(in the rows, 100 means zero)
Each named move below is a turn or a mirror, shown by a few rows before and after it. Which moves, in which order, take the first row of each later pair to the second? The first pair is answered.
zul (before |-> after):
58 93 81 99 134 75 110 97 110 110 70 99 88 |-> 102 102 129 131 99 82 138 125 104 124 90 88 96
116 106 124 109 96 105 110 138 101 115 83 99 114 |-> 80 98 84 84 124 101 89 114 109 103 67 109 103
103 85 72 107 127 99 121 92 75 94 111 92 85 |-> 115 87 86 117 117 101 131 102 73 98 117 88 87
76 106 74 80 131 56 120 91 143 115 74 74 95 |-> 116 114 119 109 99 61 147 119 140 129 94 65 104
faneb (before |-> after):
115 112 121 112 87 66 119 105 134 105 97 74 115 |-> 112 122 103 96 85 68 99 77 137 99 100 81 120
119 100 66 116 120 86 118 81 96 107 115 100 89 |-> 119 97 72 122 123 84 125 89 94 109 115 97 87
112 115 99 106 100 82 97 86 94 119 110 103 125 |-> 112 110 108 114 105 81 105 100 92 121 107 100 126
67 105 112 73 99 112 44 118 140 87 41 82 129 |-> 72 90 134 90 103 107 66 147 135 93 38 74 125
nop (before |-> after):
120 132 136 94 69 90 125 96 141 87 105 89 114 |-> 113 84 125 128 94 114 146 131 82 87 124 113 80
97 94 69 109 105 69 145 103 85 107 129 101 86 |-> 60 78 86 90 116 73 113 123 117 89 71 94 91
100 94 107 112 122 66 142 130 101 108 115 78 95 |-> 87 98 116 97 122 64 123 133 124 99 88 69 103
Now pairs of rows:
(two moves a pair)
104 130 91 73 88 60 107 71 148 111 87 73 115 |-> 113 73 90 125 109 95 147 124 64 121 124 100 75 -> zul, nop
47 86 38 83 119 84 77 69 121 96 109 108 100 |-> 78 111 96 95 97 53 120 106 166 112 98 66 123 -> faneb, nop
45 58 132 116 140 115 82 138 114 97 52 132 68 |-> 94 71 106 152 127 115 133 114 54 123 137 144 55 -> nop, nop
118 136 143 118 82 154 50 73 107 84 77 98 108 |-> 96 119 88 115 116 159 48 52 71 81 93 121 86 -> nop, zul
101 75 136 117 83 80 134 129 101 102 106 101 109 |-> 63 80 101 77 107 70 99 98 127 86 75 103 110 -> nop, zul
65 94 89 64 107 111 60 89 123 87 70 114 105 |-> 126 99 148 116 63 121 109 132 97 110 111 104 110 -> zul, nop
84 98 107 118 108 85 136 128 87 124 105 74 97 |-> 113 129 106 106 75 93 118 87 94 122 127 78 113 -> faneb, zul
88 77 144 114 108 93 106 112 116 93 75 83 81 |-> 112 105 97 114 98 99 105 48 84 99 131 107 76 -> faneb, nop
115 82 96 120 94 121 96 79 124 90 81 113 101 |-> 125 91 102 125 89 116 107 82 129 97 86 104 104 -> faneb, nop
101 109 68 104 105 89 146 113 100 114 121 100 80 |-> 92 111 53 92 108 89 135 99 104 111 118 102 79 -> zul, faneb
113 93 91 93 89 129 56 76 75 117 113 108 93 |-> 110 96 132 88 83 112 58 109 115 116 74 82 106 -> faneb, nop
77 76 87 115 141 83 119 147 115 103 86 85 76 |-> 136 111 129 132 81 100 126 131 115 114 124 79 100 -> faneb, zul
103 98 68 97 107 100 67 81 118 103 89 104 99 |-> 134 109 99 113 78 105 85 91 116 111 108 98 108 -> zul, faneb
104 79 137 111 89 127 90 137 96 92 102 108 102 |-> 126 90 129 118 81 125 105 122 86 104 129 111 101 -> nop, nop
125 93 89 79 84 107 119 80 107 106 119 98 97 |-> 104 65 106 84 101 115 113 118 108 97 88 96 90 -> faneb, nop
117 106 98 103 98 102 76 75 59 109 136 80 125 |-> 86 89 77 92 129 94 70 78 61 100 116 85 111 -> faneb, zul
110 113 132 111 73 90 100 101 118 100 92 82 120 |-> 111 89 108 129 90 108 112 105 67 102 121 106 95 -> faneb, nop
78 44 101 113 107 170 67 133 44 87 90 142 71 |-> 115 64 132 128 72 179 77 134 43 96 114 139 83 -> faneb, zul
114 94 80 126 129 68 159 109 70 112 134 83 88 |-> 91 85 135 114 118 74 130 153 120 99 68 63 106 -> nop, zul
92 89 142 81 88 92 59 127 90 133 94 75 77 |-> 111 119 116 76 78 80 72 87 87 144 129 75 82 -> zul, nop
90 102 61 94 104 118 59 43 79 82 115 138 102 |-> 95 110 143 99 85 83 85 114 154 88 58 83 129 -> faneb, nop
134 146 156 80 39 69 128 112 134 117 75 72 120 |-> 128 78 111 127 81 113 155 136 24 120 128 123 65 -> faneb, nop
100 84 115 109 98 84 114 132 109 97 86 93 91 |-> 91 102 86 86 106 70 100 96 122 92 87 96 91 -> nop, zul
60 71 107 97 123 124 58 111 110 78 60 117 103 |-> 88 64 90 129 124 133 99 110 55 96 117 134 84 -> nop, nop
103 49 99 117 109 137 94 118 75 81 77 112 102 |-> 130 88 133 110 80 107 116 119 125 93 73 74 132 -> nop, faneb
97 92 114 110 107 94 116 132 93 109 102 92 84 |-> 98 122 107 83 94 85 90 94 123 103 94 88 102 -> nop, faneb
50 70 84 89 124 89 61 96 113 72 49 106 86 |-> 136 141 89 107 68 66 111 45 108 103 134 91 110 -> nop, zul
102 85 101 93 76 103 79 76 78 105 110 116 92 |-> 97 85 129 89 74 91 77 104 104 106 80 100 101 -> faneb, nop
99 135 119 78 76 82 87 78 162 97 73 79 121 |-> 133 104 123 138 86 93 159 121 90 125 129 85 92 -> faneb, nop
107 118 132 128 49 104 94 131 137 85 97 80 135 |-> 86 129 91 94 61 105 57 82 144 74 89 91 138 -> faneb, zul
96 87 58 100 119 111 95 93 68 93 109 132 79 |-> 127 108 72 103 90 116 92 80 70 98 129 131 93 -> zul, faneb
61 63 86 100 143 109 116 106 79 76 60 104 71 |-> 102 88 69 120 128 103 149 76 52 94 120 109 69 -> nop, nop
110 111 56 114 149 64 142 85 107 121 106 80 87 |-> 79 95 54 97 163 74 111 89 119 105 71 83 84 -> nop, faneb
119 113 96 110 98 89 124 98 79 98 135 108 89 |-> 75 80 102 94 120 103 88 122 93 79 84 112 83 -> faneb, nop
67 68 135 100 103 144 78 112 84 83 72 129 93 |-> 107 133 118 80 67 118 79 45 110 92 111 118 119 -> faneb, nop
131 126 61 93 107 104 72 88 48 102 125 144 99 |-> 104 98 55 95 139 95 85 119 43 100 104 140 81 -> faneb, zul
100 94 114 108 88 75 111 108 115 108 93 97 105 |-> 92 88 115 110 94 79 112 115 110 107 92 101 103 -> nop, nop
88 86 56 101 124 98 103 70 75 101 109 124 81 |-> 124 113 76 112 85 104 106 57 76 109 132 122 95 -> zul, faneb
90 97 105 113 107 104 98 105 93 103 93 100 95 |-> 94 109 97 106 100 101 89 82 98 104 98 103 100 -> faneb, nop
100 104 106 84 68 141 57 101 89 94 91 128 117 |-> 106 112 90 85 71 138 65 86 81 97 105 131 113 -> nop, zul
102 102 93 95 90 123 65 79 88 89 103 116 105 |-> 105 93 116 107 83 130 68 103 86 92 97 111 106 -> zul, nop
77 106 115 83 58 127 76 77 117 91 90 123 98 |-> 67 82 113 92 73 138 80 97 99 91 90 131 85 -> nop, nop
94 80 103 131 75 105 100 125 91 98 115 93 106 |-> 101 96 92 117 63 108 80 92 97 95 127 98 113 -> faneb, zul
121 97 132 89 60 107 67 101 134 110 87 97 123 |-> 89 69 59 82 111 110 67 69 86 108 107 127 91 -> nop, zul
110 81 103 97 81 147 57 93 68 88 94 136 106 |-> 125 107 116 90 59 138 54 81 93 90 93 125 125 -> nop, zul
82 105 128 121 108 88 149 154 122 121 66 69 97 |-> 41 111 69 76 135 86 99 97 134 103 51 84 93 -> zul, faneb
110 119 71 98 111 90 116 54 116 80 140 118 95 |-> 79 62 105 116 134 117 106 125 100 68 96 126 78 -> zul, nop
95 76 89 83 137 131 83 126 90 98 73 88 102 |-> 133 118 121 85 95 115 98 113 119 109 87 69 131 -> zul, nop
59 59 93 93 137 92 70 112 134 81 51 98 84 |-> 144 105 151 131 71 84 122 121 140 111 103 73 109 -> zul, nop
88 124 58 106 91 139 51 30 71 89 112 126 107 |-> 143 121 131 159 55 146 103 91 61 112 135 105 113 -> zul, faneb
97 88 104 114 121 91 138 129 95 100 96 104 107 |-> 87 97 66 92 125 103 107 80 87 91 108 122 106 -> faneb, nop
132 117 134 118 66 110 116 106 97 105 112 86 114 |-> 116 116 141 104 68 110 99 114 119 99 84 82 118 -> nop, nop
75 68 72 97 118 121 109 113 63 91 93 109 82 |-> 88 105 122 76 82 108 92 116 132 91 62 78 119 -> zul, nop
129 110 109 116 96 114 108 105 86 104 115 83 107 |-> 91 89 102 101 119 117 81 117 97 88 78 87 102 -> nop, zul
137 123 96 99 77 88 103 68 136 115 158 118 98 |-> 98 110 115 74 88 86 64 87 177 96 95 108 106 -> nop, nop
79 67 83 110 122 100 101 114 100 100 93 96 80 |-> 91 104 70 90 104 91 87 68 124 99 104 90 97 -> faneb, nop
119 107 97 95 117 119 99 98 108 93 72 87 104 |-> 123 110 83 98 119 117 108 83 97 99 88 91 104 -> nop, zul
90 118 85 85 115 85 89 65 73 114 123 129 98 |-> 76 106 132 85 114 75 91 121 116 112 70 101 109 -> faneb, nop
167 101 148 115 58 119 115 95 89 102 127 96 126 |-> 108 88 51 72 120 109 82 32 73 85 120 124 102 -> zul, nop
98 93 113 107 143 91 78 144 106 86 87 77 87 |-> 96 117 86 82 133 96 47 96 114 78 91 88 94 -> zul, faneb
112 105 96 89 102 62 130 107 92 117 168 74 101 |-> 74 60 124 92 120 80 110 163 95 102 113 76 92 -> nop, zul
64 62 115 102 128 109 96 145 106 95 56 100 80 |-> 71 100 82 66 108 118 47 65 119 85 70 115 96 -> zul, faneb
115 83 86 100 104 99 100 88 108 117 127 112 96 |-> 96 72 102 95 112 102 90 113 125 105 94 105 97 -> faneb, nop
97 106 104 76 119 91 104 95 96 109 99 105 109 |-> 106 111 111 80 108 92 102 90 98 108 107 105 113 -> zul, faneb
102 61 93 129 130 100 120 122 63 125 111 99 67 |-> 82 105 100 76 117 74 74 84 148 111 59 72 105 -> zul, nop
79 79 89 86 116 109 92 94 99 88 85 126 100 |-> 123 116 109 98 78 98 114 81 109 104 114 111 115 -> nop, zul
105 93 107 101 66 112 64 93 101 88 100 96 103 |-> 114 87 110 118 67 113 86 107 83 97 114 99 92 -> nop, faneb
86 74 102 102 118 106 114 129 93 108 84 95 90 |-> 113 94 94 110 106 101 134 109 80 117 118 99 89 -> nop, nop
70 66 61 87 145 83 110 110 102 101 81 96 79 |-> 108 116 55 69 93 97 76 45 116 98 113 105 103 -> zul, faneb
93 75 115 135 103 120 64 130 61 99 91 123 63 |-> 117 97 127 139 75 127 61 112 64 103 109 124 74 -> faneb, zul
122 140 64 100 82 93 112 47 86 109 142 110 87 |-> 72 105 37 89 138 78 113 70 84 104 107 112 63 -> faneb, zul
126 100 68 100 131 85 175 113 73 111 140 109 105 |-> 105 82 133 95 119 94 145 171 121 95 70 91 124 -> nop, zul
104 52 123 113 72 138 117 117 51 96 129 121 92 |-> 132 101 120 98 42 117 123 74 81 107 153 108 116 -> nop, nop
112 131 106 98 91 95 101 67 97 123 140 91 108 |-> 68 79 89 101 131 113 85 99 69 111 115 111 80 -> zul, nop
89 107 75 113 120 58 126 68 98 101 115 98 110 |-> 100 85 117 139 107 76 141 121 91 103 107 94 106 -> nop, zul
110 114 118 96 77 99 75 45 126 73 83 88 110 |-> 131 92 151 135 79 93 129 104 105 90 97 76 100 -> faneb, nop
94 89 132 110 101 110 86 134 98 85 83 90 98 |-> 113 91 122 126 100 111 109 129 75 98 112 95 90 -> nop, nop
130 114 104 122 112 66 145 127 81 129 122 91 99 |-> 85 96 64 97 151 60 126 114 81 115 95 99 85 -> zul, faneb
104 123 122 72 86 91 81 84 150 83 78 85 117 |-> 96 92 59 90 128 103 107 66 72 87 132 121 77 -> nop, zul
118 93 116 126 91 96 132 132 83 117 118 101 93 |-> 85 111 101 75 88 99 67 91 133 95 75 102 112 -> nop, faneb
127 113 94 123 70 109 119 97 96 109 107 109 95 |-> 89 100 60 101 100 108 95 83 98 98 85 118 85 -> zul, nop
112 146 79 89 119 68 113 96 119 101 103 85 108 |-> 99 101 86 116 138 92 127 137 76 100 104 98 83 -> zul, nop
88 125 106 62 91 111 76 53 150 108 112 119 117 |-> 98 80 99 109 113 132 124 93 72 122 152 144 80 -> nop, faneb
87 110 91 86 88 105 81 96 102 76 84 106 76 |-> 84 98 105 98 96 100 99 125 99 83 79 101 72 -> faneb, zul
78 104 134 48 91 86 92 122 148 94 59 93 106 |-> 88 118 133 44 79 88 86 106 149 94 69 93 113 -> zul, faneb
104 124 30 58 112 107 88 48 61 87 106 116 103 |-> 75 74 52 84 151 94 136 127 52 96 79 99 79 -> faneb, zul
89 87 76 98 120 96 107 101 86 102 94 91 94 |-> 94 95 95 102 114 83 115 112 103 106 86 79 105 -> nop, faneb
97 62 90 121 112 130 94 128 50 91 105 133 73 |-> 87 111 80 67 86 114 43 68 116 77 77 119 105 -> faneb, nop
151 135 100 102 66 125 64 94 91 97 110 127 92 |-> 130 131 110 86 68 123 46 101 113 87 80 119 99 -> nop, nop
95 69 118 89 105 132 85 123 83 90 93 131 89 |-> 124 103 147 93 81 104 110 128 120 102 95 103 109 -> nop, faneb
101 127 113 80 86 95 99 105 133 85 110 102 116 |-> 104 116 83 91 96 108 102 91 90 86 138 124 97 -> nop, faneb
48 96 80 56 111 90 51 91 132 83 57 107 87 |-> 116 141 120 74 44 107 54 67 134 92 102 103 113 -> zul, faneb
54 93 60 97 155 33 144 123 114 109 66 83 66 |-> 74 97 49 111 154 29 164 116 92 121 99 89 61 -> nop, nop
88 65 23 70 134 79 96 80 99 79 90 112 67 |-> 116 52 131 103 88 97 106 168 130 83 51 85 92 -> zul, nop
73 71 108 100 124 105 93 146 89 84 65 125 87 |-> 128 101 145 121 75 115 104 142 88 94 101 119 103 -> faneb, zul
120 92 99 116 78 137 84 80 78 93 124 125 97 |-> 97 72 124 116 88 136 78 120 98 87 82 114 98 -> nop, faneb
107 138 86 82 89 93 82 52 107 94 115 105 112 |-> 109 89 103 127 105 123 107 108 53 100 128 121 83 -> nop, zul
93 76 131 100 108 99 107 131 100 94 81 84 92 |-> 110 107 85 90 98 104 99 62 81 94 128 103 94 -> faneb, nop
84 112 127 68 79 128 34 51 139 83 63 100 112 |-> 139 93 124 144 82 133 128 84 48 121 152 114 79 -> nop, faneb
80 53 103 117 110 137 100 130 55 97 110 116 90 |-> 91 95 150 99 80 102 99 137 134 100 74 72 128 -> nop, faneb
99 115 82 90 93 100 99 80 83 102 128 117 99 |-> 111 111 105 108 88 100 119 104 79 109 131 108 100 -> zul, faneb
126 114 141 94 84 144 99 125 124 101 74 85 127 |-> 144 108 105 113 89 157 112 102 71 108 125 110 109 -> faneb, nop
114 144 97 94 85 114 97 83 113 96 107 89 120 |-> 75 121 72 80 123 104 91 89 113 88 81 92 105 -> faneb, zul
83 115 77 105 102 103 110 126 103 105 103 103 112 |-> 96 118 83 109 91 106 110 124 105 106 110 102 114 -> faneb, zul
89 87 69 109 124 63 127 144 147 116 96 77 95 |-> 93 83 65 119 125 65 135 146 132 118 108 80 89 -> nop, nop
114 85 72 110 118 114 96 101 58 103 115 114 93 |-> 132 122 74 99 101 97 93 71 87 107 122 102 113 -> nop, nop
45 91 56 72 150 68 66 75 110 88 69 115 70 |-> 127 154 94 82 61 90 58 30 116 104 124 114 107 -> zul, faneb
53 42 90 111 125 118 96 104 65 90 91 108 95 |-> 101 60 138 141 82 126 120 122 59 106 119 98 109 -> faneb, zul
123 110 90 74 99 95 109 67 109 119 111 94 102 |-> 100 97 99 64 107 98 89 84 127 109 76 92 103 -> nop, nop
107 84 143 114 54 176 40 117 66 78 95 137 114 |-> 134 102 171 128 39 154 69 132 87 93 98 112 125 -> nop, faneb
119 121 97 96 78 93 95 89 89 101 127 121 122 |-> 92 85 123 104 97 101 95 141 94 95 88 115 115 -> faneb, nop
66 83 118 82 119 68 118 152 127 120 68 68 121 |-> 111 135 82 72 88 54 125 73 119 133 131 74 131 -> nop, faneb
92 106 75 94 114 76 112 84 92 110 103 71 102 |-> 86 79 100 108 118 88 114 123 87 107 86 72 96 -> zul, nop
96 93 109 113 121 98 134 109 88 104 117 103 83 |-> 108 120 111 102 105 89 131 88 108 107 125 96 95 -> nop, nop
111 126 125 92 92 121 101 82 99 101 95 86 127 |-> 84 95 94 96 126 130 99 87 71 93 94 107 103 -> nop, zul
120 83 118 110 112 132 84 120 79 82 135 141 109 |-> 112 91 145 95 106 119 76 135 122 77 98 119 126 -> nop, faneb
97 113 121 95 110 90 99 90 119 112 93 107 116 |-> 101 110 103 100 110 97 102 78 91 115 118 120 105 -> nop, faneb
74 22 112 113 104 146 62 144 50 81 107 139 66 |-> 118 129 147 66 30 95 42 75 159 85 98 90 134 -> nop, zul
94 79 62 93 137 89 92 94 16 102 107 105 99 |-> 81 86 130 74 110 85 61 127 90 85 37 74 133 -> zul, nop
123 129 146 96 79 68 124 114 145 105 85 68 123 |-> 93 87 152 102 105 86 113 150 133 94 57 75 106 -> nop, nop
124 89 158 125 58 151 72 133 88 86 105 109 107 |-> 102 104 114 87 66 154 29 74 98 72 101 123 107 -> faneb, zul
119 63 100 151 124 89 157 161 59 111 116 79 64 |-> 161 131 97 131 84 59 166 104 95 123 147 59 95 -> nop, nop
135 134 118 94 71 88 113 78 114 117 123 88 121 |-> 96 112 131 78 85 95 83 106 142 98 65 86 121 -> nop, nop
73 85 104 89 109 99 78 112 117 88 58 102 101 |-> 86 68 92 115 119 110 106 121 69 96 91 117 81 -> nop, nop
83 92 78 99 123 70 129 112 103 112 89 85 94 |-> 119 110 103 113 93 81 139 113 103 122 112 80 106 -> faneb, zul
152 118 149 105 73 100 99 97 121 91 128 80 145 |-> 70 50 79 88 151 119 65 104 78 70 96 117 100 -> nop, zul
139 116 127 119 65 123 110 84 72 103 133 120 115 |-> 76 67 128 102 105 138 70 119 85 75 68 128 102 -> nop, zul
127 139 95 84 60 46 89 51 122 120 112 109 123 |-> 92 69 55 105 104 91 76 70 44 106 118 156 76 -> nop, faneb
105 121 101 116 40 136 66 88 78 107 112 125 74 |-> 90 110 132 112 44 133 62 122 107 105 74 109 80 -> faneb, nop
124 102 70 106 92 140 94 76 59 108 160 122 92 |-> 125 138 83 76 72 120 70 51 114 102 133 104 121 -> nop, nop
116 63 134 127 92 146 145 147 71 94 100 121 84 |-> 80 105 123 63 90 118 86 98 159 74 40 101 117 -> nop, zul
66 81 73 109 117 91 109 120 92 102 101 131 79 |-> 72 117 69 78 98 78 89 82 129 99 95 121 99 -> faneb, nop
61 68 124 95 128 126 109 141 108 103 63 109 94 |-> 100 78 105 118 121 127 149 122 61 121 126 118 84 -> nop, nop
88 75 124 72 101 139 84 139 96 98 74 98 101 |-> 112 78 110 94 98 143 115 132 60 112 116 109 91 -> nop, nop
91 70 98 108 117 128 97 127 65 110 96 125 95 |-> 104 103 137 96 92 98 100 133 124 113 70 91 123 -> nop, faneb
122 100 129 131 75 111 112 112 96 124 117 75 90 |-> 90 73 97 118 101 138 77 99 71 108 106 106 77 -> faneb, nop
115 107 149 97 118 99 106 137 105 113 87 87 95 |-> 124 144 118 74 106 97 83 72 115 111 107 97 104 -> nop, faneb
65 71 126 92 62 132 98 105 85 89 84 117 92 |-> 76 109 105 71 51 111 93 61 109 92 96 110 109 -> nop, zul
99 98 64 107 116 110 96 76 74 108 122 119 85 |-> 122 100 137 126 79 117 106 124 100 112 104 98 106 -> nop, zul
86 72 106 113 105 124 86 106 81 91 96 111 91 |-> 100 81 121 118 88 127 91 107 82 94 106 107 97 -> faneb, zul
101 107 87 101 111 95 110 101 95 102 113 98 100 |-> 101 102 105 106 104 100 111 119 99 99 101 91 103 -> nop, zul
111 106 138 93 88 66 141 95 130 127 85 73 121 |-> 89 79 142 92 104 78 127 120 127 120 57 78 112 -> nop, nop
79 91 134 76 86 100 83 143 139 88 50 87 111 |-> 144 140 101 92 53 87 127 80 103 117 142 92 113 -> nop, faneb
78 87 98 88 108 108 112 93 106 79 87 90 93 |-> 104 105 101 93 90 100 123 77 105 92 111 86 103 -> nop, zul
86 61 115 100 100 108 79 140 91 93 90 119 92 |-> 123 106 136 98 66 79 101 124 126 107 106 93 116 -> nop, faneb
125 100 153 104 89 96 98 108 110 102 61 107 123 |-> 93 82 133 95 117 88 96 116 113 98 44 108 112 -> zul, faneb
79 107 115 108 135 99 99 98 128 94 69 100 115 |-> 103 128 88 110 130 89 114 64 108 107 110 108 112 -> nop, zul
